Rows are one point carried round by a steady rotation, each followed by how many ticks it has turned.
The counts run from 0 to 559.
[-16  25 -22   3 -12  -9   2  29 -18  14 -16   0  -3   0  -6   7   8   3
  -1   6   0  -5  -1  22   1  16  15  -6   0 -33   9   4  25 -16] -> 3
[ -6   8  -5  -4  -6  -3  10  38 -31   2 -17   1   6  -3  11  -2  14  20
  12   7  -3  -3  -6   4  11 -13   6  10  -2 -13   4  18  28   6] -> 32
[  0  21   1   1  21   1   4  17  -8 -11 -21 -30  31   1 -18  20  -8  -5
  12  11 -20  -8   5  18 -10  -3   0  -7  12   3  -1   5  14   8] -> 551
[ -4  30 -15  -2   4   4   2  31 -16 -17 -28 -14  17  -3 -10   5   3 -14
   9   2  -9 -20  13  10   0  -5  16 -18   0   2  11  11  13 -11] -> 557
[-15   5 -15 -14  -1   5  -4  27 -27  -4 -35 -12  18   0 -12  15   8 -21
   6 -11   1  -4   8  27  -3  -6  14 -16   3  -4   4   6  10 -10] -> 526
[ -2  -6   0 -12  12   3   3   6 -13   6 -20 -30  36  -4 -14   8  -4  -4
   5   7 -22   0  -1  30  -6 -10 -20  -2  12   1   3   2  18   8] -> 515
[  1   4  -7 -19 -10  11   3  28 -21 -12 -18 -29  19   1 -12 -12  23  -3
   6  -2 -12  15   1  33  -2 -11   7 -19  -1   5   6  11  32  -8] -> 358
[-14  18  -6 -22  14   9   4  28 -33  -4 -35  -9  26  -2  -6   2  -3   2
   3  -1  -3  -4   3  12  -3 -25   2   3   0   0   1  15  18   7] -> 65
[  1  24 -18   3  -2 -17  13  23 -18   5 -22 -16  22 -14 -20  25  10  -2
  -2   9   0 -10  -2  31  -2   8  -1  -3  -6 -16   6  -1   4  -8] -> 258
[-16  17  -1  -1   5  10 -12  -1   0  -1 -11 -13   8  16  10   1 -10  16
  16   0 -28  -8   6  20   7 -15  -8   8  15 -15   4   7  41   8] -> 181
[ -2  -7  -8 -17   0   3   0  29 -31  -7  -5 -16   8   1 -14  -1  14  14
  16  15 -19  23  -3  11  -7   7   3  -4  16 -20  -2   6  28  -1] -> 329
[  5  12 -13  -1   2   7   5  26 -10  13  -1 -15  22 -14  -4   5  -5  -3
   9  10 -11   1  -4  27  -6   5   3 -22  -7 -12   9   5  29 -18] -> 291
[ 10   2   2  17   5  -5  -2  13 -13  -5  -6 -21  -5  17   1   7   0  19
  25  16 -29 -12  11   6   6   4   0  13  16 -16   2  15  30   2] -> 147
[ -5   1 -13 -11  -3 -10   0  34 -34  -9 -35  -7   9  -2   0  12  17 -19
   3  -6  -5 -11   7  24  -1  -3  12  -6  -3  -8  -2  14   4  -5] -> 525
[  8  -8 -15   7   2   5  -8  35 -26 -11 -20  -9  -1  -4 -14  -2  18  -7
  16   9 -17  -8   4  30  -2   6  11 -19   7   3  21  20   7 -22] -> 104
[  6  -4   0  -3   1  -6  10  35 -30   0 -18  -8  21  -6  12   4  13  20
  18   6 -11  -3  -2  15   3 -15   4  11  -4  -8  -2  14  29   9] -> 487
[ -7  21  -1  -6  -6 -12  13  18 -11  10 -31 -13  18  -4  -4  12  19  -9
  -8  -9  -2 -10  -4  41   2 -10  -9   3  -5  -1  -3  -1  25  -4] -> 222
[  5 -11   5 -12   5   7  -8  -1 -12   3 -14 -24  11  12 -12  -1   8   9
  16   4 -33   5   2  26  -1  -8 -16  -2  22  -6   7   7  33  -1] -> 346
[  4 -19   0  -7 -16  -7 -10  14 -16   6 -12  -9 -11  13  -3  -7  20   0
  20  -6 -24   9   4  33  12   2  -2  -2  14 -12  12  10  35 -11] -> 341
[ -3   2  -2   2  -3  12  -9   5 -23   9 -19   4   0   4  12  -7  -8  10
  18 -10 -21  -7   3  21   7 -12 -12   2   3  -9  27  18  37 -12] -> 473
[ -1   2   4  -1   7   3  -5   7 -13  -2 -31 -11  20   0   4   6  -7 -11
  21 -14 -15 -17  12  24   0 -22 -15  -3  -1   6   9  16  20  -8] -> 84
[ -1 -10   2 -17  13  -8   1   3  -6   8 -25 -25  31  -1 -10  17   0 -12
  -1  -3 -16  -2   1  30  -7  -7 -13   4  11 -12   0   2  28   4] -> 514
[  2  24  -3   5  11  13 -11  26 -23 -21 -17  -9  10  -1  -7  -1  -7   0
  20  10 -12 -12  11   4  -3  -2  19 -11  -4  -4  15  17  22  -6] -> 133
[-27  14  -5 -13 -10  -1  -5  16 -21   0 -35   3  -9   8  -1  -5  15  -3
  -4 -10  -3  -3   4  30   5 -10   3   5   9 -15  12  11  22  -5] -> 204
[  1  -8   4  -6  16 -17   7  27 -25  -3 -25 -21  27  -6  -5  15  14   6
  12   8 -14  -4   6  16  -3  -8  -2  11   9  -2 -13   9  13  12] -> 518
[  1  26  -6  -2 -11  -6   4  13  -3   6  -9 -25  18   5 -12  14  -3  -3
   4  -5 -14  -5   4  28  -5  -1  10 -16  -1 -17   2 -11  41 -10] -> 156
[  9  11  10   5   9   4  -3   3   4  -6 -25 -31  20  15 -19   5   6   1
   8  14 -24  -5   8  25   7 -17 -14   7  18   9   3   3  23  10] -> 382
[-21  28 -22  -2  -5   0  -3  23 -20   8 -18  -1  -1   1 -18  14   2   3
  -7   2  -3  -6   1  26   6  13  13 -10   1 -32   9   7  27 -19] -> 4
[  0 -15   1   9   9 -10 -15  23 -29 -10 -35  -7   6   7  -6   8  14  -1
  23   9 -28 -14  11  16   5   5  -2  17  23  -6   1  18  -4   2] -> 536
[ -7  11  -9   6  17  -8   8  36 -29   0 -16 -14  12  -1 -16  16  14  13
  10  26  -9  -6  -2  13   1  11   3   8   8 -17   1  17   2   6] -> 263
[-16   1 -13  -5  13   3 -11  15 -16   1 -30 -12   7   5 -24  15   5 -20
   6   6 -14  -6  -2  25  -5  14   4  -8  16 -17   3   7  -1 -13] -> 107
[  9  -5  -2   7  10 -15   6  17  -4   5 -16 -30  19   1 -19  21  16  -4
  15  16 -22 -11   2  25  -3  10  -1  -1  11  -3  -6  -2  15   0] -> 548
